Every row has a hidden score. How much higher is the second row's score than the first row's in each pair? 15 means about the same, 30 much higher and 0 much lower. The score is a weighted sum of the row's numbers plus the product of two more (or one squared), each taken from its middle value.
(-0.80, -1.33, -0.05, -0.26, 0.27, 1.34, -0.93, 0.89, -1.11, -0.89)
(-0.35, 0.48, -1.35, 2.00, -0.06, 1.70, 0.79, -0.84, 1.34, 1.08) >> 11
(-0.72, -1.40, 0.55, -0.84, -0.15, 0.51, 0.23, -0.07, -0.06, 0.98)
(-0.27, -0.33, 1.89, 0.92, 0.22, 0.03, 0.57, -0.32, 0.12, 0.82) >> 10
(1.51, 1.11, 0.48, -0.51, -0.37, -1.10, 0.35, 1.41, -0.31, 0.39)
(-0.10, -0.69, 1.24, -0.38, 0.31, -1.20, -0.20, 0.46, -0.71, 0.16) >> 21
(0.01, 0.02, -0.34, -0.53, -0.62, 0.41, 0.56, -0.39, 1.25, 0.40)
(0.56, -0.55, -1.54, 0.02, 0.50, 1.74, -0.36, 0.14, -0.92, 0.10) >> 17
(0.82, -0.46, 1.28, 1.13, -0.36, 1.26, 1.05, -1.55, -0.36, 0.79)
(0.99, -1.07, -1.49, 0.94, 0.26, -0.98, 0.62, 0.25, 0.88, 1.91) >> 18
(1.68, -0.87, -1.10, 1.30, -0.25, -1.19, -0.98, 0.63, 0.42, -0.51)
(1.71, 2.14, 1.32, 0.24, -0.55, -0.58, 1.48, 0.03, -0.35, -1.34) >> 12
(-0.59, -1.77, 0.91, -0.10, -0.41, -0.44, 0.18, -0.14, -0.48, 1.30)
(0.36, -0.17, 0.28, 0.08, -0.10, 1.52, 0.71, -1.34, -1.16, -1.65) >> 21
(-0.51, -1.16, -0.57, 0.59, 0.38, -0.66, -0.80, 0.38, 0.12, 1.00)
(-0.60, 0.47, -0.51, -0.72, -1.04, -1.59, 0.64, -0.74, -0.54, 1.13) >> 19
(2.10, 1.67, 1.37, 0.32, 0.00, -0.13, -0.30, 0.52, 1.97, 0.58)
(2.22, 1.30, 1.00, 0.77, -0.42, -0.97, 1.37, -0.14, 0.23, 0.75) >> 16
(0.99, 0.51, -0.35, 0.81, -0.73, -2.01, -0.41, 2.86, 0.98, 2.13)
(-0.15, -0.76, -0.59, 0.78, -0.22, -1.40, -0.69, 0.39, 0.06, 1.00) >> 26
(-0.59, -0.77, -1.89, -0.12, 0.46, 1.03, -0.10, -0.63, 0.02, -0.71)
(-1.63, -1.82, -0.35, -0.90, 0.23, -0.02, 1.04, -0.92, -0.37, 0.15) >> 14
(1.06, 0.62, 2.48, -1.30, -0.73, -0.90, -0.56, -0.76, 1.94, 1.55)
(1.08, -2.00, 0.39, 0.28, 0.59, -0.12, 0.90, 0.12, 0.06, 0.97) >> 16
(0.10, -1.21, -1.74, 0.71, -0.99, 0.32, 0.64, -0.23, 0.26, -0.17)
(-0.39, -0.76, -0.53, -0.38, 0.11, 0.42, 0.27, 0.57, -1.59, -1.03) >> 18
(1.18, 0.15, -0.67, 1.22, 0.43, 2.06, -0.16, -0.40, 1.85, 1.33)
(-1.49, 1.79, -0.29, 0.19, -1.24, 1.08, 0.19, -2.51, 1.97, -0.78) >> 24
(-1.06, 0.99, -0.37, 0.96, 0.29, 0.23, -1.33, -0.68, -0.40, 0.55)
(0.58, 1.37, -0.69, -0.77, 0.31, -0.71, -2.18, 0.73, 1.30, 1.61) >> 10
(1.31, -0.96, -1.68, -0.37, -0.93, -1.27, -0.81, 0.80, 0.74, 1.22)
(0.04, 0.00, -0.42, 0.19, 1.31, 0.23, 0.64, 0.46, 1.17, 1.68) >> 14
(0.27, 0.23, -0.63, -0.35, 0.23, 0.91, -0.10, -0.97, -0.02, 0.59)
(0.57, 1.64, 1.85, 0.22, -1.20, -1.12, 1.31, -1.90, -1.39, -0.87) >> 15
(0.73, 1.06, 1.03, 0.28, -1.64, -0.23, 0.02, -0.54, 0.53, 0.05)
(-0.22, 0.44, -0.07, -0.36, 1.22, 0.80, -0.83, -0.41, 0.07, -0.22) >> 23
(-1.00, -2.16, -1.70, 0.82, -0.30, -1.02, 0.10, -0.61, -0.14, 0.65)
(0.97, 0.45, -0.25, 1.04, -1.36, -0.32, 0.32, 0.60, 0.06, 0.34) >> 5
(1.80, 1.15, 0.14, 0.34, -1.05, 0.50, -0.67, -0.02, 0.15, -1.39)
(2.29, 1.07, -0.70, 0.80, -1.01, -0.69, -2.10, -0.39, 0.53, 0.15) >> 15
(0.13, 0.23, -1.23, -0.39, -1.17, 1.38, -0.65, 0.91, -1.65, -2.36)
(0.85, 0.19, 0.01, 0.14, 0.22, 0.61, -0.85, -0.91, -0.35, 0.00) >> 25
(0.82, 0.41, -0.43, -0.13, -0.82, 0.35, 0.27, 0.99, -2.14, -2.41)
(-0.69, 1.10, 0.56, -0.22, -0.52, -1.17, 0.35, -0.83, -0.68, -1.10) >> 19
(0.21, 0.09, 0.57, -1.44, -0.73, -0.80, 0.80, 0.15, -0.82, -1.44)
(0.51, -0.64, -0.43, 0.24, 0.48, -0.26, 0.43, 0.43, -1.07, -1.18) >> 20
(-1.35, -1.84, -0.11, 0.87, 0.76, -0.37, -1.39, -0.06, -0.29, 1.40)
(-0.06, -0.54, -0.08, 0.41, 0.03, 1.11, 0.43, 0.58, 0.12, -0.70) >> 13
(0.52, -0.56, -1.18, 1.25, 0.03, 0.23, -0.67, -0.41, -0.11, -0.52)
(0.64, 1.60, -1.28, 0.15, 0.18, -0.18, -1.04, 0.28, 0.90, 0.22) >> 11
(0.18, -0.19, 0.88, 0.62, -1.76, -1.62, 1.69, 1.74, -0.13, 0.37)
(1.52, 0.09, 0.12, -0.14, -0.17, 1.01, -0.34, 0.52, -1.12, -1.51) >> 23
(0.48, 0.75, 1.25, 0.10, 0.87, -0.70, -0.49, -1.22, 0.79, 0.49)
(-0.52, -1.18, -0.37, 1.37, -0.07, 2.15, -0.26, -1.24, 0.33, 0.15) >> 13
(1.05, 0.04, 2.51, 0.06, 0.58, 1.21, -1.23, 0.91, -0.40, -0.28)
(0.66, 0.77, 0.68, -0.19, -1.38, -2.29, 0.46, -1.49, -0.75, -2.37) >> 24
(-1.17, 1.16, 1.91, -0.23, 1.14, 1.59, 1.15, -0.43, -0.82, 0.74)
(1.17, -0.38, 0.23, 0.43, 0.58, 1.35, 0.87, -0.27, 0.00, 0.88) >> 16
(0.67, 1.31, 0.90, -1.39, 0.06, -0.48, 0.15, 0.43, 1.12, 1.46)
(-0.67, 0.19, 0.62, 0.05, 0.77, 0.98, 0.39, -0.24, -0.03, -1.92) >> 23
(-1.57, 0.17, -1.04, 0.17, 2.82, -0.23, -0.03, -0.68, 0.01, 0.24)
(0.03, 1.10, 1.08, 0.50, 0.93, -0.32, 0.94, -1.59, 1.59, 1.49) >> 4
(-0.43, 0.20, -1.49, -0.27, -0.49, -0.55, -0.45, -0.68, 0.38, 0.03)
(0.14, 0.41, -0.78, 0.00, 0.81, 2.06, -0.01, 0.12, 1.26, 0.42) >> 19
(-1.84, -0.07, -0.48, -0.91, 0.36, 1.04, 0.08, -2.73, -0.59, -1.01)
(0.07, -0.84, -0.07, -0.30, -0.55, -1.65, -0.14, 1.01, 0.63, 0.20) >> 3
(0.64, -0.76, -0.56, -0.19, 0.07, 1.25, -0.45, -0.87, -1.43, -1.98)
(-0.43, -0.92, -1.36, 0.60, 0.24, -0.22, 1.20, -0.27, 0.43, -0.10) >> 9
(1.56, 0.86, -1.50, 0.12, -1.73, -2.00, -0.26, 0.16, 0.60, 1.25)
(1.02, -0.52, -0.07, 0.31, -1.49, -1.25, -1.30, -0.29, -0.65, -1.25) >> 16
(0.10, 0.21, -1.19, 0.89, 0.08, -1.12, -1.66, -1.32, -0.70, 0.88)
(-0.14, -0.10, -1.29, -0.86, 2.06, 0.98, 0.54, 1.68, 0.97, -0.56) >> 10
(1.79, 0.49, 0.70, 0.80, 0.08, 0.87, 0.29, 0.49, -0.01, 0.05)
(-0.40, -1.41, 0.24, 0.01, -1.21, -0.10, 0.42, 0.38, -0.53, -1.82) >> 16
(-0.84, -1.87, 0.77, 1.06, 0.15, 0.21, -0.62, -0.51, 0.58, 0.55)
(-1.51, 0.34, 2.23, -0.28, -0.16, 0.04, 1.14, -0.28, -0.93, -1.11) >> 16
(-0.12, -1.49, -0.49, 1.13, -0.35, 1.30, -0.13, 0.57, -1.69, -0.33)
(-0.98, 0.13, -0.20, -0.84, 1.36, -0.80, -0.03, -1.10, -1.16, -1.09) >> 25
(0.31, -0.05, 0.13, -0.07, 0.43, -0.23, 0.06, 1.21, -1.22, -0.49)
(0.52, -0.94, -0.73, 1.80, 0.33, 1.01, -0.24, -0.72, 1.05, -0.51) >> 14
(1.26, 1.07, -0.09, 0.89, -0.61, -0.71, -0.99, -0.53, -0.52, 0.92)
(1.72, -0.37, -0.26, 0.16, -0.60, -0.60, -0.25, -2.82, 0.89, 0.15) >> 19
(-0.18, -0.03, 3.24, 0.54, 1.26, 0.12, -0.54, -0.58, -0.11, 1.02)
(1.06, 1.23, -1.71, -0.37, 0.01, -0.46, 0.68, 1.31, -0.37, -0.70) >> 15
(0.73, 0.23, 0.13, -0.09, 0.93, 1.08, 0.15, 0.10, -0.88, -2.25)
(1.02, 1.17, 0.29, 0.20, 0.44, -2.00, 0.49, 2.13, 0.03, 1.09) >> 9
(-0.11, 0.01, -1.56, 0.41, -0.39, -0.72, -1.31, -1.05, 0.79, -0.32)
(-0.78, -2.25, -1.33, 0.53, 0.31, 0.71, 0.88, 1.20, 0.43, 0.12) >> 10
(0.49, 0.12, -0.88, 0.47, 0.56, 0.28, -1.97, -0.09, -0.43, -1.48)
(0.04, 0.64, -1.29, -1.01, 0.62, 0.55, -1.58, -0.58, -0.28, -2.06) >> 15
(-0.34, 0.23, 0.32, -0.07, -0.05, -0.68, -0.01, -0.26, 0.50, 0.63)
(-2.65, -0.13, 0.52, -1.70, 1.23, 0.41, -0.76, -0.58, -1.94, -2.38) >> 16
(1.46, 0.29, 0.19, 2.32, 0.84, -0.23, -1.02, -0.71, 0.96, 0.69)
(-1.67, -0.64, -0.04, -0.03, 1.36, 1.05, -1.23, -1.93, -0.51, 0.13) >> 26
(-1.32, -0.95, 0.00, -1.57, 0.57, -0.90, -2.72, 0.07, -0.01, -0.36)
(-0.85, 0.12, 0.25, -0.52, 0.20, 0.56, -0.08, 0.04, 1.13, -1.29) >> 21
(0.81, -0.25, 0.04, 0.53, -1.00, -0.68, 0.37, 1.05, -0.30, 0.54)
(-0.40, 0.35, 1.47, 0.94, -0.18, 1.56, 1.04, -0.30, -0.31, 1.51) >> 13
(-0.75, 0.89, 2.43, -1.85, 0.54, -1.91, -0.58, -0.47, 0.88, 0.63)
(-0.30, -0.16, -0.43, 0.19, -0.42, -0.57, 1.75, 1.40, -0.13, -0.25) >> 13
(-1.51, -1.23, 0.91, 0.15, 2.42, 2.01, 0.22, 0.08, -0.49, 0.51)
(0.86, 0.82, -0.46, -1.19, 1.20, -1.53, -0.17, 0.69, -0.41, -0.65) >> 15
(2.27, -0.32, -1.35, 1.08, -0.25, 0.86, -0.09, 0.75, 0.45, 0.47)
(0.84, -0.43, -1.44, 0.48, -1.24, 0.27, -0.01, 2.26, -0.51, -0.52) >> 10
(-0.57, 0.20, -0.05, -0.86, -0.57, -0.04, 1.00, 0.15, -0.03, -0.60)
(0.38, 1.06, 2.19, 0.45, 0.61, -0.82, 0.02, -0.21, -1.02, 0.47) >> 17
(0.60, -0.79, -0.38, -0.41, -1.61, 0.32, 0.57, 1.42, -0.66, -0.43)
(-0.73, 0.63, 0.67, 0.39, -0.07, 1.42, 0.71, -1.07, 0.89, 0.66) >> 20
(0.15, -1.42, 0.40, 0.80, -1.05, -0.70, 1.45, 0.19, -0.87, 0.36)
(0.05, 0.86, 0.93, 0.47, -0.40, 0.21, 0.57, 0.37, 1.57, 0.93) >> 12
(0.39, -0.89, -1.31, 0.19, -1.09, 0.04, -0.11, 1.16, 0.23, -1.07)
(-0.63, -1.13, 1.62, -0.02, 0.28, -0.30, 0.94, 0.14, 0.12, -0.39) >> 16
(0.23, -0.52, 0.24, -1.75, -1.56, -1.91, 0.43, 2.82, -0.99, -1.06)
(1.01, -0.29, -0.25, -0.10, -1.19, -2.19, 0.59, 1.12, 0.23, 1.14) >> 24
(-0.72, -1.03, -1.26, 1.01, 0.52, -0.11, 0.11, -1.03, -0.45, -0.22)
(-1.70, 0.23, -0.25, -0.17, 1.27, 1.73, 0.53, -1.21, 0.65, 2.54) >> 11
(-0.50, -2.54, 0.06, -1.49, -0.34, -0.28, 0.50, 0.88, 0.05, -0.90)
(-0.07, -0.42, 0.04, -0.38, -0.35, -0.18, 1.45, 0.11, 1.04, 0.45) >> 11
(-0.69, 0.09, 0.96, -0.48, -0.94, -0.01, 1.64, -2.20, 0.69, 0.59)
(0.10, -2.11, 1.54, 1.14, 1.22, 0.89, 2.28, 0.86, -0.34, 1.69) >> 5
(0.01, 0.52, -0.19, -1.52, -0.51, -0.36, 0.39, 0.73, 0.29, -0.80)
(1.08, -0.50, -0.36, 0.61, -0.85, 0.30, -0.33, -0.73, 2.05, -0.74) >> 21
(1.39, 0.30, 1.25, 1.10, 0.07, 1.40, -0.70, 0.51, -0.46, 0.19)
(0.01, 0.70, -0.81, 0.95, 0.57, -0.50, -1.14, 0.60, -0.05, -0.85) >> 18
(-2.10, -1.78, 0.22, -0.14, 1.72, 1.07, -0.12, -0.16, -0.82, -0.55)
(-0.65, 1.20, 0.92, -0.12, -0.07, 0.42, 1.23, 0.86, 1.89, 1.82) >> 5
(-1.50, 0.02, 1.17, -0.88, -1.61, -0.07, 2.15, 0.17, -1.09, -0.27)
(1.69, 1.80, -1.81, 0.31, 0.15, 0.85, -0.25, 0.00, 1.30, 1.78) >> 19
(-0.48, -1.95, -1.39, -1.21, -1.43, -0.28, 1.16, -1.27, 0.16, 0.32)
(-0.53, -0.57, -0.49, -1.40, -2.29, -0.72, -1.09, -0.13, -0.04, 0.47) >> 6
(0.40, -1.29, -1.10, 1.09, -0.89, 0.99, -1.86, -0.16, 0.21, 0.91)
(0.34, -0.43, 0.50, 1.34, -0.32, -0.71, -0.16, 1.19, -0.03, 1.11) >> 11
(-0.66, 1.67, 1.65, 0.11, 2.06, 0.60, -1.16, -0.53, -0.24, 0.01)
(-1.29, -0.35, -0.25, -0.19, 0.93, 0.30, -0.58, -0.99, -0.15, -1.19) >> 20
(0.18, -2.15, -0.62, 0.64, -0.39, -0.26, -0.04, 0.29, -0.24, 1.33)
(1.14, 2.50, 1.59, 0.25, 0.93, -0.85, -2.16, 1.52, 1.23, 1.09) >> 5
(-0.70, -0.26, -0.87, -0.49, 1.25, 1.28, 1.55, 0.19, -0.99, -0.14)
(0.11, -0.42, -0.60, 0.93, -0.24, 0.19, 1.09, 0.11, -1.02, -1.43) >> 12
(0.42, 1.25, -0.16, -1.84, 0.45, -0.01, 1.79, -0.58, 0.13, 0.55)
(0.66, 0.88, 1.08, 0.34, 0.05, 0.91, 0.49, -0.26, -0.22, 1.32) >> 9
(-1.11, -0.50, 1.38, 0.69, 0.28, 0.01, -1.08, 0.03, -0.20, -0.25)
(-0.49, 1.34, -1.71, -0.25, -0.13, 0.15, 2.71, -1.07, -0.42, 0.33) >> 22
(-0.33, 1.18, -0.23, 0.78, 0.60, 0.91, -0.36, 0.25, -0.07, 0.31)
(0.27, 0.14, 0.05, -0.86, 0.58, 0.11, -1.65, -0.09, -0.65, -0.21) >> 17
(1.18, -0.30, -1.13, -0.45, -1.47, 1.25, -1.09, -2.57, -0.24, -2.18)
(-0.66, -0.75, 1.21, 0.25, 1.69, 0.34, -0.84, 0.34, -1.15, -0.33) >> 9
(-0.42, 1.95, -1.47, 0.61, 0.09, -0.26, -0.11, -0.79, 0.82, -0.52)
(0.94, -0.57, -0.43, 1.36, -1.26, 2.09, -0.76, -1.60, -1.20, -0.02) >> 15
(-0.23, 0.39, -0.61, -0.32, -2.55, -1.88, 0.74, 0.14, -0.99, -0.47)
(-1.22, 0.06, -0.83, -0.41, 1.12, 1.30, -0.79, 0.59, 0.75, 0.33) >> 18
(-0.08, 0.74, 0.35, -2.04, -0.28, -0.68, 0.67, 0.16, 0.39, 0.21)
(-0.13, 1.25, 0.10, -2.94, -0.73, -1.13, 0.53, 0.41, -1.30, -2.33) >> 7
(-0.29, 0.32, -1.50, -0.30, 0.49, 0.32, -0.90, 1.51, -0.19, -1.47)
(-0.29, 1.58, 0.19, -1.42, -0.18, 0.54, -0.82, -1.97, -0.87, -0.60) >> 18
(1.48, -0.30, -0.43, 0.95, -0.71, -0.30, 0.20, -0.36, 0.43, 0.84)
(0.43, -0.73, 0.75, 0.86, -1.13, 0.42, 1.04, 0.25, -0.48, -0.23) >> 12
(-0.35, 1.39, 0.00, 0.11, 1.27, 1.16, -0.35, -1.16, 0.02, 0.67)
(0.29, -0.97, 0.93, -1.19, -2.35, -1.39, 0.87, 0.22, -2.13, -0.88) >> 14
(-1.77, -0.04, -0.26, 0.23, -1.26, -1.17, 1.75, -0.13, 0.21, 1.26)
(0.30, -0.02, -1.99, -0.43, 0.93, 0.88, -1.14, 0.48, -0.77, -1.66) >> 22
(-0.74, -0.93, -0.77, 0.57, -0.46, 0.66, -1.66, 0.07, -0.82, 1.31)
(0.93, -1.42, -1.77, -1.04, -0.91, -1.72, -1.77, -0.45, 1.49, 0.19) >> 20
(-0.74, 0.09, 2.28, 0.58, 0.98, 0.88, 0.45, 0.28, 0.35, 0.59)
(0.60, 2.83, 0.24, -0.06, 0.51, 0.42, -0.01, -0.58, -0.33, -0.87) >> 17
(1.71, -0.47, 0.57, 0.79, -1.76, 1.03, 0.14, -0.96, -1.06, -1.72)
(-0.56, -1.04, -3.02, -0.79, 0.24, 0.58, 0.14, 0.08, 0.36, -0.49) >> 21
(-1.58, 0.33, -1.05, -1.11, -1.05, -1.71, 0.34, -0.28, -1.25, -2.29)
(-0.22, -0.67, -0.05, 0.54, 0.53, 1.10, 0.28, -0.08, -1.33, -0.69) >> 17
(-0.43, 0.64, 1.22, -0.21, -0.77, -0.97, -0.35, -0.18, 0.59, 0.61)
(0.85, 0.65, 0.24, 0.26, -0.38, -0.01, 0.92, 1.29, -0.09, 0.44) >> 14
